In the data rows, the value 128 means zero.
Some points, one per row:
[159  60 142 216 117 154 172  69 189]
[181 155 181 141 112  77 157 195  63]
[182 165 169 129 110  74 153 189  47]
[108 115 125 171 126 106 100 102 173]
[ 77 151 159 134 100  70  88  59  50]
[112 123 119 174 125 109 112  98 171]
[ 70 153 185 144 117  90  98  61  61]
[163  52 144 225 123 158 184  66 191]
[162  63 142 208 128 157 171  70  63]
[ 89  67 120  79 168 175 131 125 144]
[154  59 142 219 120 166 177  63  71]
[144 121 127 183 129 110 165 156  77]
[ 74 149 176 136 103  84 100  67  54]
[ 71  33 166 136  43 110 132  66 191]
[ 75  32 176 136  39 121 107 193 195]
[173 159 172 132 110  77 149 192  65]
[126 123 139 190 121 133 110 150  74]
[178  40 171 134  37 115 125 195 184]
[ 80  67 125  71 169 191 103 130 153]
[170  60 149 217 124 156 174  68 198]
[177 217 167 141  42 116 140 196 182]
[186  38  90 144  43 145 114  67 193]
[151 116 130 185 131 108 165 151  84]
[150 187 138 216 117 161  74  65  65]
[ 84 157 180 142 107  77 166 196  55]
[159 170  78 183  93 107 137 112  85]
[169  91 183 185  95 146 117 134  84]
[154  93  70 172  99 115 128 111 177]
[104 122 138 166 112 137 107 158  82]
[159  93  65 186  97 108 119 117 161]
[ 97  85  70 188 103 104 127 134  82]
[156  75  70 185 103 100 132 120  86]
[ 94  91  74 175  96 101 123 109  77]
[ 90  71 122  74 164 187 114 131 155]
[102  82  70 185  95 109 124 136  80]
[168  76  78 176  91 105 122 113 176]
[ 81 167 175 139 102  79  97  64  61]
[155 167  79 186  93 101 139 124  75]
24 more points follow, each with its number after it:
[159  57 148 218 122 161 161  70  75] 0
[150 123 114 185 124 118 151 157  86] 1
[168 162 164 125 106  67 159 198  58] 2
[137 121 114 176 115 116 141 154  89] 3
[103  86  77 182  98 103 137 136  89] 4
[100  86  70 178 103 111 140 152  82] 5
[ 90  61 143 215 127 156 176  67  70] 6
[181  91 169 138  99  70 107 186  56] 7
[164  54 144 218 118 159 185  73  63] 8
[174 147 184 142 108  80 171 194  60] 9
[ 87  78  77 183 104 114 125 144  79] 10
[100  63 134 214 111 156  83 188  61] 11
[122 120 136 186 126 145 101 155  90] 12
[ 80  38 165 142  41 106 117 186 181] 13
[170  60 144 225 118 168 180  66  68] 14
[164  87  84 183  95 105 125 121  78] 15
[138 122 126 176 123 115 161 154  83] 16
[ 92  88  83 172 105  98 122 116  71] 17
[187 218 165 144  37 102 134 186 186] 18
[162  87  77 176  89  96 124 114 169] 19
[140 122 118 178 121 114 148 151  98] 20
[ 97  91  79 183  97 108 129 112  85] 21
[107 124 106 165 116 105  92 101  80] 22
[ 95  89  78 181  93  99 144 140  71] 23
Which of these numbered points is nearest to each point below, ignoring the direction in which the first points spread most? Its number follows each.
[175 208 167 138  33 101 151 182 176] > 18
[168  83  73 192  97 107 125 120  81] > 15
[122 134 123 176 115 108 150  96  85] > 20
[ 94  92  66 185  93 109 133 137  76] > 23
[ 68  37 181 142  36 106 123 193 191] > 13
[112 107 121 174 136 109  93  97  91] > 22
[163  73 132  84 175 194 145 127 165] > 2
[ 73  37 167 135  35 106 126 194 179] > 13
[ 74  43 172 136  23 112 119 181 175] > 13
[ 88  89  73 170 101 112 127 154  72] > 10
[ 70  46 179 149  41 100 151  71 187] > 13
[169 160 171 123 105  78 156 193 192] > 2
[106  87  72 182  98  95 130 104  80] > 21
[116 121 117 174 117 114  90 109  76] > 22
[ 98 119 121 172 133 122  92 105  86] > 22
[175  93 178 134 105  69  97 195  61] > 7
[162  98  67 175  90 105 116 120 173] > 19
[ 81  52 147 215 121 161 172  71  65] > 6
[178 158 185 137 116  82 163 197  60] > 9
[163  85  76 180  91 105 125 122 176] > 19
[ 88  67 140 209 130 163 168  70  64] > 6
[138 122 112 172 132 118 143 152  81] > 3
[164  64 117 219 122 105 184 192  72] > 1
[ 87  94  68 188 105 105 135 143  73] > 10
[171  72  75 185 106 114 116 110  91] > 15
[135 118 119 184 126 111 140 158  88] > 3
[178  34 171 130  43 111 106 185  83] > 7
[155  88  70 184 103 111 113 116 180] > 19
[165  91  72 180  98 104 129 126  83] > 15
[ 77 160 178 137 105  79  92  68  57] > 22
